Each row is where one point has got to under a steady rotation. How many ticks took it there?
The counts run from 0 to 237.
[ 85 133 116 138 105 121 132 167  68 163 158 115 100 108 138 125 140 137
 119 143 106 108  90  98 166 127 162 174 176 161 109  94 117 142 120 146
 150 171 131 155 103 140  99 171 137 140 120 135 117 126 113  98 151  80
 168  94  78 127 124 121 147 139 133 149 158 140 137 149 112 151 109  97
  78 106 150 147 154  92 107 117 123 117  69 130 127 134 107 163  74 110] => 112
[109  93 155 117 123 116 131 128 128 127 120 158 121 133 161 187 128  85
  98  81 112 157 142 179  86 137 112 146 114  83 136 180 137 180 107 110
  97 117  94 145 163  94 143 140 122 102 113  87 146 114 117 151 120 110
 129 105 172 129 114 120 112 124 179 100 127  94  63  78 120 133 106 140
 169  95 129 193 117 165  98 148 108 154 168 141 125 181 159 132 152 127] => 53
[132 157  85 164 177 136  83 151 129 118 141 113  99 142 170 105 123 170
 108 133 105  92 123 119 138  93 128 153 121 151 135 140  97 159 102 138
 152 177 143 105 132 162 131 158 163 162  91 120 127 157 115 156 124 129
 102 131 115 129 115 114  93 132 126 145 123 108 155 157 164 142 123  85
  63  96 150 117  90 118 106  89 100  83  66 110 142 102 153 167 117 101] => 5
[145  73 184 121 132 128  82 133 137 146 146 125 113  92 120 145  73  97
  91 139 127 182 175 129 112 115 173  89 102  93 125 119 143  88 143  99
 107 128 121 143 155 108 147  93 134 184 165  91 139 100 158 144 119 131
 141 128 139 126 123  93 126 125 141 129 166 129 111 138 133 103 121  70
 133 174 113 118 152  97 123 143 111 107 148 112 169 114 137 113 204 162] => 58
[121 143 154  73 115 103 132 111 131 163 156 179 136 124 119 132 129 139
 154 106 136 186 178 142  91 148 101 109  93  47 114 147 183 158 149 132
 124 111 101 172 128 126 107  90 130 167 181 116 149 120 136 112 111 171
 138 114 165 135 114 156 113 172 127  96 119 125 129 150 127 135 111 198
 174 152 128 166 169 148 139 120  99 147 185 102 148 125 131 111 135 120] => 65
[ 99 160 122 120 165 135 169 117 109 148 156 149 103 136  93 115 147 164
 159  92 151 152 131 106 141 163 124 171 149  99  93 100 117 164 137 172
 128 124  90 134 106 148 102 138  92 111 125 169 128 140 118  73 119 131
 167 100 102 168 151 153  91 172 134 147 110 140 152 150 132 159 111 172
 123 164 170 159 152  99 136 113 122 133 150 126  94 118 165 153  88  90] => 221
[142 126  89 164 153 120 138  94 146 109 124  98 141 102  91 105 119 156
 139 123 172 170 100 174 139 138 158 170 170 100 117 139 106 143  94 139
  86 174 161 117 113 170 148 106 104 111  96 129 106 157 101 172 118 142
  80  95 149 154 122 160  78  94 155  83 115 147 141 125 162 168 122 154
 115 116 129 119  91 147 159 116 137  71 100 156 126 110 127 153 117 111] => 12
[ 65 129  95  90 146 135 143 177  65 149 128 151 114 158 143 127 102 114
 126 106 146  74 115 112 152 129 140 146 112 168 146  83  88 137 156 128
 156 115 121 123 147 130 132 176 109 103  91 170 135  85 143  81 130  53
 164 154 137 145 154  97 110 134 152 137 114 116 134 110 110 112 140  72
 143 119 141 115 126  89 146 135 129 131 108 188 102  99 177 132 107 119] => 227
[ 86 143 122 159 136 139 172  88 138 110 138 135 147 133 131 151 141 137
 200 116 131 150 134 121 129 178 134 175 133 103 112 107  76  91 136 109
 126 115 122 110 142  81 131 144  73  93 131 169  92 167 113 103 113 157
 154 111 125 186 150  93 154 111 132 153  97 162 117 144 120 139  92 124
 161 127 172 151 113 140 142  95 178 120 154 149  96 104 152 116  66 108] => 91
[113 141  99  94 130 125 120 141  74 117 158 147 127 125 161 100 100 114
 158 140 180 134 143 122 121 136 138 131  79 150 124  69 124  98 173 138
 124  94 136  79 157 117 141 194 107 146 159 155 149  93 169  94 121 124
 121 161  93 125 167  94 115 106 115 130 118  88 147 147 140 121 145 133
 126 159 162  73 133 114 163 120 135 134 113 128  79  75 157 112 125 117] => 85
[143 115 177 145 152 120 134  83 169 102  86 139 113  94  91 140 137 163
  99  95 117 136 148 151 133  73 123 142 144 124 163 126 111 148 103 167
 135 135 126 158 139 105 118  98 128 131 119  91 172 127 107 119 107 179
 119  87 129 163 142 112 111 116 140  91 110 115 145 107 117 141 143 164
 149 123 165 115  75 138 129  93 150 103 125 108 103 146  99  67 168  95] => 171
[150 157 158 174 162 168 126  88 158 102 135 112 114 159 179 118 154 165
  82 124  99  86 169 166 123 121 115 102  72 141 112 163 106 184 108 142
 142 126 115 121 157 178 104 123 151 145 171  99 129 154 153 175 106 172
 121 149 160 124  88  94  98 139 136 122 104 115 164 125 127 167 125  99
 153  92 103 133 105 185 129 132 120 117 120 112 135 126 153 106 159 148] => 159
[182 174 114 147 145 143  95  98 201 100 101 126 116 147 137 103 148 174
 115 145 125  96 113 136  77 132 122  73 101 115  83 189 136 146 105 140
 107 161  97  93 106 138 108 110 150  90 131 106 103 150 138 131 122 151
  90 144 143  89 107 143 125 181 116 147 116 142 144 103 176 126 119 115
 103 128 105 139 111 156 118 146 115 135 135 123 152 142 150 167 154 156] => 145
[124 133 134 109 166 160 142 169 121 169 158 172 106 168 155 135 122 146
 103 110 132  69 136  89 143 139 113 112  85 153 124  99 115 156 154 126
 172  89 103 119 159 139 114 161 122 112 134 158 130 103 176  82 116 116
 162 165 145 119 109  98 104 182 141 154 116 114 148 105 131 111 124 107
 163 121 101 133 153 113 147 187  96 144 161 143 129 108 177 123 153 151] => 225
[125 147 133 131 128 142 131  91 130 116 122 106 116 123 119  79 123 125
 101 113 104 133 133 170 137  84 111 141 100 163 148 117  89 152 158 164
 138 142 163 106 121 162 128 161 152 186 107 118 136  77 131 134 118 105
 125 117 120 115 141 106 101 112 129  82 102  91 162 139 134 154 158 120
 106 105 132  85  63 119 153  81 122 111  68  67 102  93 113 111 132 100] => 19
[119 135 141  95 124 112 132 134 159 159 137 184 122 144 126 130 130 138
 136  97 132 158 159 131 101 146  83 105  92  63 113 144 180 153 140 143
 107 118  91 158 149 121 119 105 147 149 162 126 113  92 125 101 129 138
 155 113 165 148 108 141 117 205 146 118 145 125 117 138 116 117 105 187
 181 134 112 176 173 124 136 132  95 170 191 111 169 150 145 143 138 143] => 66
[117 155 140 113 185 181 133 155 115 157 162 179  97 172 151 124 144 161
 111 115 142  84 141  69 129 154 139 113  96 133 108 107 121 162 149 140
 160  93  78 110 160 148 100 141 126 124 157 166 136 146 183  78 121 147
 155 153 135 118 113 110  98 180 138 161 108 114 155 127 126 114 120 129
 151 135 120 114 158  97 148 157 101 133 170 126 130  95 185 132 149 148] => 224
[147 119  75 172 161 120 100 127 117  79 134 123 137 118 137 103 125 149
 103 154 112 106  95 181 129  63 142 128 123 140 126 117 131 114  94 135
 127 156 153 107 110 164 144 172 154 130  97 146 123 118 134 129 131  96
  69 170 107 111 149 107  87 115 107 131 116 113 155 139 143 106 158 100
  89 134 121 109  86 108  99  79 125  86  46 118  86 122 156 144 162 107] => 149
[116  91 159  88 118 111 145 128 102 165 166 121 150  74 112 160 108  75
 107 126  96 173 153 162 126 116 147 166 143 103 140 113 127 122 167 110
 104 120 168 176 109 113 121  85 126 176  91 129 124  71 111 126 136 115
 161 130 154 172 153 122 156 114 128 113 112 113 107 166 121  94 120 152
 123 182 132 161 137 109 121  88 131 142 116 109 122 178 106  92 125 114] => 61
[180 186  85 118 145 114 100 103 157  74  89 140 160 153 102  97 156 167
 174 162 144 117 118 129  80 145 121 106 133 100 118 177 126 139  79 174
 102 149 109 101  97 131 109  99 135 111 127 125 131 179 107 143 127 172
  63 124 118 126 126 175 115 133 101 126 105 124 167 128 173 169 119 162
 107 124 143 117 127 159 121 105 134 111 131 106 138 143 122 157 100 115] => 143
[154 141 141 184 178 146 151  85 161  86 138 116 119 150 154 103 169 183
 106 131 117 112 154 144 122 124 116 119 115 115 100 158  90 170 104 157
 149 126 114 120 157 177 123 132 138 142 176 101 140 179 131 169 107 188
 127 116 148 137  98  97  86 122 118 119 104 114 168 145 122 173 120 119
 152 109 123 138 108 176 131  98 144  77 127 105 115 119 145 115 144 125] => 158
[ 90 157 106 144 131 118 121 148  70 148 160 121 108 118 156 123 171 133
 146 174 142 122 117  64 172 158 170 189 172 128  87 103 142 166 118 133
 154 121 140 174 118 155 110 148 126 148 159 146 130 166 120 147 141 149
 120 111  84  98 105 154 151 110 117 141 120 130 148 155 126 165 119 152
  78 115 158 102 178 116 103 158 123 101 101 130 134 129 120 143 103 113] => 114
[102 112  84 150 116 117  86 125 125  85 107  92 107 102 118  83  82 100
 104 144 108 131 162 175 169 140 150 118 129 127 108 131 103 146 139 140
 102 126 175 164 136 145 156 144 133 132 140 131 192 113 120 171 118 130
  88  98 135 130 139 106 104  67 157  59 130  82 136 124 115 179 155  85
 115 111 127  69  86 140 106  92 118 106  87 132 151 112 123 115 134 119] => 164
[ 98 130  88  87 137 119 107 163  53 129 143 114 112 133 118 112  99 118
 176 148 202 116 150 110 154 145 176 153 134 152 134  86 118 104 145 114
 153  90 141 121 143 136 157 160  92 115 135 169 163 122 145  99 115 106
 123 129 123 144 169 115 121  73 140 121 110 126 149 112 128 158 127  78
 130 140 146  74 146  93 170 132 136 112 116 172 119  64 148 127  91 122] => 229
[122 119 120 123  75 131 103 137 145 144 145 117 131  81 157 125 132 107
 150 171 128 130 123  70 121 201 188  98 141 104  64 120 163 117 163 134
  98 126 121 145 129  94 122 128 100  79 182 169 140 137 137 107 124 160
  94 135 106 114 128 133 156 118 103 127 124 144 126 137 130 124 159 126
 112 149 138  90 157 118 120 169 114 154 144 145 158 150 122 128 114 151] => 101
[163 146 119  89 153 115 144 111 107 120 121 138 123 140  93  88 117 161
 166 115 214 161 160 113  94 159 159 129 129  99 114  91 122 125 112 131
  83  98 101 100 130 134 101 117  82 115 127 124 136 152 118  97 114 171
 127  88 135 167 162 159 100 150 136 138 131 145 140 145 157 152 103 167
 148 167 158 119 158 119 150 152 149 123 180 164 119 115 178 139 108 115] => 78
[112 134 123 102 133 104 128 129 104 132 131 147 132  90 163 129 146  88
 134 134 170 173 142 161 106 133 127 162 123 101 142 121 160 125 105 112
  86  96 131 123 125 115 140 148  95 152 126  79 154 121 151 171 109 141
 114 117  97 114 145 120 127  69 105  96 106  71  85 153 131 132 138 211
  93 181 188 111 124 139 111 125 118 129 131 122 106 147 172 113 161 102] => 193
[104 123 116 164 178 130 156 115 194  89  60 107 121 118  79  99 138 150
 154 117  97 123 119 130 157 131 107 159 153 107 111 138  85 146 123 132
 129 104 147 165 121 131 142  89 106 122  96 141 148 154 106 138 108 138
 124 111 148 171 118 151 116  92 128 111 108 124 120 117  94 129 109 168
 152  98 135 102  50 153 101 102 145  84 143 118 138 128 122 126 114  87] => 26
[120 107 154 110 117 118 135 131 133 133 133 126 132 142 174 179 158  85
  99 114 116 147 153 159  94 154 111 149  95  90 130 181 140 188 107 109
  97  99 101 156 149 124 142 118 109 105 148  78 145 128 126 177 118 123
 128 110 166 117  96 120 133 121 149  93 115  93  78  98 126 145 111 150
 155 114 119 183 131 165 119 172  96 170 165 136 147 186 157 123 156 119] => 52
[146 108 137 105 182 104 117 142 133 105  63 151 140 168 118 123 104 150
 123  93 180 157 139 154 123  88  98 121 139 150 186 126 124 109  62 135
 132 111  84 137 156 113 124 128 124 137  90  71 175 142 100 110 145 130
 131  73 139 173 141 104 122 104 141 147 151 122  96 116 115 144 144 145
 147 146 162 149 104 120 100 110 131 121 124 150  96 119 140 127 148  63] => 185
[138  68 178 105 128 130 105 145 141 165 158 112 127  91 133 164  73  83
  81 139 102 179 166 133 108 111 157 111 125 104 129 132 141  99 163  84
 114 115 151 156 113 108 145  91 137 182 133 111 120  73 149 143 130  96
 147 158 157 148 134  93 136 137 137 106 154 145 110 168 142  94 132  98
 130 176  94 148 152 105 112 136 121 136 148 111 166 166 129 103 167 174] => 59
[165 172 120  94 129 122 121 151 140 124 120 114 185 155 135 120 114 130
 154 191  96  81 129 122 133  97 129 100 121 183 133 154 129 112 142  94
 156 136 173 135 105 132 138  87 162 168  99 132 100 132 127 167 137 122
  91 199 144 109 129 134 175 119  90 142 110 140 140 136 161 100 126 111
 127 110  59 104 130 129 132 121 127 122 122 105 177 127  82 132 122 154] => 138
[155 104 153 106 174 108  83 142 119 115  75 126 130 159 127  94 109 166
 132 112 194 165 154 129 122  82 111 109 128 149 185 127 124  99  70 139
 123 110  78 127 159 112 122 127 142 154 117  62 180 141 119 130 136 135
 122  71 127 155 148 106 124 104 125 141 176 123 103 134 121 165 135 109
 132 143 163 141 117 119 106 123 130  97 132 148 119 101 147 131 160  76] => 186
[111 162 133 138 183 151 133 134 126 144 161 178  92 154 130 118 172 177
 131 103 161 110 143  55 129 153 139 132 109  99  92  94 139 166 155 148
 138  92  77 122 144 146 116 137 109 128 167 159 143 156 169  77 102 175
 145 136 116 155 125 119  89 172 129 162 103 124 166 132 126 138 116 156
 143 154 156 121 155 115 136 154 113 115 170 125 106  87 196 135 128 125] => 223
[157 103 146 178 132 119 118 130 111 138 125 185 144 117 129 151 169 178
 156 119 155 117 130  85 137 120 168 114 152 120 169  87 167 107 118 175
 195 168 119 149 134 108 106 163 143 129 173 122 141 162 130  61 146 180
  73 127  77 149  92 117 118 152 128 145 145 147 165 121 124 126 135 117
 150 116 146 145 157  96 160 111 143 113 105 138  84 103 104  98 129 114] => 107
[134  64 171 119 136 130 129 132 134 127 131  90 143 184 149 113  90 120
 100 119 151 155 159 169 111 102 122  99 141 162 131 145 123 114 121  78
 140 121  79 157 130 158 125 128 158 139 118  70 134  93 139 135 136  56
 165 110 140 150 126  91 154 106 115 139 180 118  79 130 100 131 120  59
 161 153  95 197 133 132 109 124 120 153 128 128 142 133 112 135 166 150] => 45
[137 124 114 168 168 111  92 131  87 105 107 128 105 120  99 146  96 144
 150 107 175 134 118  85 142 105 173 146 140 133 162 113 126  99  78 140
 171 162 140 105 147 119 139 143 117 147 129  99 141 154 129 140 134 143
 101  84 101  99 124 118 104 118 162 146 157 151 145  86 136 135 108  71
 121  71 124 105 140  99 148 167 147  78 114 141 123  61 115 155 118 131] => 121
[126  91 135 145 166 147  94 149  93 146 159 164 129  97 110 131 111 112
 115 136 119 144 151 127 153  85 167 110 132 103 153  75 117  96 156 150
 136 132 137 129 116 100 123 141 127 160 111 174 143 103 130  75 131 131
 119 166 137 197 192  98  76 141 153 117 128 145 134 133 149  81 144 104
 100 174 155  85 138  71 140 111 120 110 113 121  79 127 186 111 145  95] => 214
[168 142 168 143 201 150 130 123 199  89  62 137 146 151  97  99 142 175
 127 123 106  99 153 111 141 105 104 100 117 120 153 138  92 135 125 132
 156  93 119 153 145 129 131  92 134 145 152 130 165 160 120 129 115 203
 106 110 150 172 110 134 108  81 118 135 110 132 133  98 119 127 128 147
 155 117 117  81  86 136 105 131 146  88 146 113 150 122 124  90 158 101] => 28
[113  89 141 117 133 136 129 138  75 126 140  66 121 145 137 104 131  89
 112 134 128 162 156 159 144 111 125 148 149 159 128 132  99 132 111 105
 126 105  98 154 112 145 129 123 139 147  81  87 148 115 114 161 124  56
 180  92 125 153 141  87 164  84 112 117 141 113  82 170  99 150 109 105
 105 164 145 169 138 142  78  90 145 113  97 119 139 156 125 134 125 104] => 47
[ 92 121 101 111  91 122 173 115 126 151 165 116 160 147 139 127  92  96
 177 168 174 138 123 133 136 201 139 127 111 137  75  95 143  92 180  77
 116  98 138 118 124 107 136 151  90  91 141 181  97 104 148 118 113  92
 151 153 143 129 135 106 152 118 118 128 123 129 105 134 113 114 134 124
 155 158  94 135 144 155 161 157 139 162 172 169 153 110 132 133  94 177] => 88
[ 92 128 134  96 156 124 143 140 149 154 131 177 106 134 116 147 114 142
 123  74 107 151 142 129  90 137  72 119  93  68 113 141 157 161 141 139
 105 113  91 160 145 103 106 130 148 131 133 134 109 105 125  84 143 122
 173 100 157 156  93 140  98 206 140 137 147 125 124 125 124 109  87 161
 158 135 133 182 138 101 120 129  92 161 182 117 156 145 153 174 126 116] => 67
[181 122 188 131 152 127 124 139 190 125  50 117 150 182 110 103 122 146
  95 123 106  70 160 129 130  93  97  68 100 173 162 152 107 136 131 137
 155 111 119 142 131 131 109 109 152 150 121 101 149 112 129 104 124 128
 119 121 171 152 107 110 141 132 114 120 131 150 138  74 126 132 161 100
 169 111  74 125 103 143 151 144 120 136 142 123 142 143 117  85 170 127] => 30
[111 118 145 118 143 121 118 126  82 105 142  83 100 140 147  93 137  98
 116 146 133 165 176 154 143 133 128 162 149 133 127 146  94 154 112 100
 113 100 118 144 121 151 144 118 120 170 116  77 162 149 117 178 115  97
 162  88  95 155 149 118 161  57  92 128 128 116  93 183  98 165 116 133
  98 163 166 151 146 138  85  90 119 115  93 120 131 152 144 119 115 100] => 48
[139 142 181 159 156 153 130 108 144 125 147 149 138 149 157 152 161 154
 162 118 147 124 161  74 109 150 145 112  88 110 135 122  88 111 136 138
 177 102 103 102 156  87 110 138 102 132 182 169 132 180 135 111 113 200
 121 134 129 157 135  91 151 124 122 174 104 153 159 142 128 156 103 107
 153 115 162 135 139 144 148 120 159 123 176 134 111 102 157  79  93 129] => 93
[112 124 109 150  83 128  89 147 129 124 132 122 131  84 155 116 128 100
 156 171 124 117 134  71 131 198 197 106 127 116  69 124 144 105 166 160
 110 129 129 138 142  89 129 154 110 106 179 170 164 151 116  87 129 145
  84 134  86 122 145 134 172 116 109 106 125 134 146 149 140 143 147 103
  89 145 173  74 169 117 128 138 124 152 122 147 147 121 119 121  89 131] => 100
